Where one turn sends some rows of the set: a few examples, then the rows asked:
Q982: [  7.4   2.0  12.7  12.6  10.2  17.2 -11.4  -2.7  10.0  -7.6  -3.7  38.3]
Q69: [-17.1  28.5 -13.4 -10.9 -17.8  -1.8   2.4 -17.1   5.7  -8.0  19.2  22.6]
Q372: [ 18.5   4.5  19.7   3.3  21.9  17.8  -1.6   8.3  18.4   4.8  -0.6 -26.6]
Q77: [  1.4  29.2 -19.3  -5.0  -7.5  -6.5  -5.1 -23.6   7.9   3.8  19.1  24.3]
Q68: [-21.0 -10.5  18.0 -20.1   5.3  -7.5 -17.2  33.7   8.2   5.3   7.7  -9.9]
Q233: [ 21.5 -24.5  10.0  -1.7   9.7   3.6  -3.4  -9.5  -1.7  -2.5   4.4 -39.3]
Q351: [ 12.3   0.3 -11.9   8.3  27.5   0.8   9.5  23.4  -9.7  -0.6   8.5 -15.2]
Q763: [ 12.8 -37.9  -5.8  -6.3  -7.1   3.1 -12.2 -15.4  16.0  -0.9  18.1 -30.5]
Q841: [ -7.6 -24.0   3.5  33.5  10.0   1.3   9.8 -18.0   1.5   6.3  -7.7   7.6]
Q235: [ -7.9  10.8  20.3   3.8  21.9   7.6 -28.0  13.6   5.9 -12.0   1.2  22.2]
Q217: [ 22.8 -10.0  20.2  21.1   6.3  -7.0  16.7  12.6  25.4  -0.1   2.7 -24.4]
Q850: [ -0.4   4.4 -10.0  -4.3 -22.8 -20.2   3.8 -44.5  11.2   5.3  19.1   3.8]
Q518: [ 10.8  20.5  27.2  -9.3   6.2  -0.8 -24.9  11.6  30.5 -18.1  -4.1 -10.6]
Q277: [-20.3 -27.0 -14.9  19.0 -10.9 -18.4   1.7 -19.9  18.1  -0.6  -1.7 -21.1]
Q685: [ 30.4  -7.5  18.8   4.1   3.4 -15.5  -9.2  26.7  11.3 -22.5  15.0 -12.9]
Q249: [  1.9   3.9  19.2  -3.0  18.8 -12.5  11.5  24.3  13.3  -0.2   7.6 -32.9]
Q341: [-23.4 -20.8  34.0  -4.9  -2.5 -29.9 -10.1  -5.0   3.7 -14.6   6.6 -14.9]
Q297: [ -8.8   7.1  -6.5  -7.2 -27.8   3.4   2.4 -42.4   9.9  -3.1  14.4   8.4]
Q637: [-18.6 -27.1   5.8  14.6  -2.6 -20.2  24.8 -18.3  -3.3   0.8   0.6   6.5]
Q43: [-14.7  -9.3  10.2  -5.8   2.1 -20.3  12.7 -13.0  14.5   1.4  -5.8 -43.7]
Q419: [  4.8 -17.5   7.7   8.1   8.0  29.0 -18.4  12.7  13.4  17.0  -7.4   6.5]
Q926: [  7.8   1.6 -11.1 -17.2 -20.0  -5.9   1.6 -40.4  -0.1  -7.1  20.7   9.6]
Q601: [  8.7   8.5 -10.0  30.7  14.3  -0.2  18.2   8.4  22.7   3.5 -11.3   2.7]
Q548: [-21.0  -2.2  34.1 -32.2   3.1 -12.7 -20.0  -5.6   0.5 -16.5   6.8  -1.0]
Q798: [ -4.4 -42.9  13.1  16.0 -13.3 -15.5   8.0  13.3  18.5   9.6   1.9  -6.3]
Q493: [ -0.9  22.7   2.0 -19.9 -21.4 -28.3 -14.3 -20.5  15.2 -10.9  26.0  12.9]
Q502: [  0.4  -6.9 -33.8   1.8  19.6  10.5  -0.6  15.5   3.7   6.1  20.1  -4.5]
Q284: [-20.5   1.7  11.1 -15.4  -6.7 -19.3 -37.3   7.3  25.7 -20.6   8.8 -14.9]
Q469: [ -4.3   8.7 -21.0  21.6  10.1  14.2 -23.0   5.3  23.9  -4.5  -5.3  16.8]
Q989: [ 16.3 -12.0  -1.0  -6.2  -4.4 -16.4 -20.6  31.4  24.9 -22.9  29.5  -2.3]
Q140: [ -7.0  14.6   4.3 -10.7 -35.9 -16.6  -2.2 -21.1  18.6 -18.4  21.7  16.4]
Q586: [ 10.6  10.7  -3.3 -18.8 -25.5 -21.0  -3.4 -21.2   8.1 -18.9  28.9  19.0]
Q748: [  2.0  19.6 -20.0 -18.4 -10.5  -8.1   4.2 -19.5  -3.5  -7.4  25.6  22.7]

Q763 -> Q989
Q69 -> Q297
Q351 -> Q233
And these:
Q284 -> Q469
Q586 -> Q748
Q68 -> Q419
Q548 -> Q982
Q518 -> Q601
Q372 -> Q217
Q850 -> Q493
Q841 -> Q341

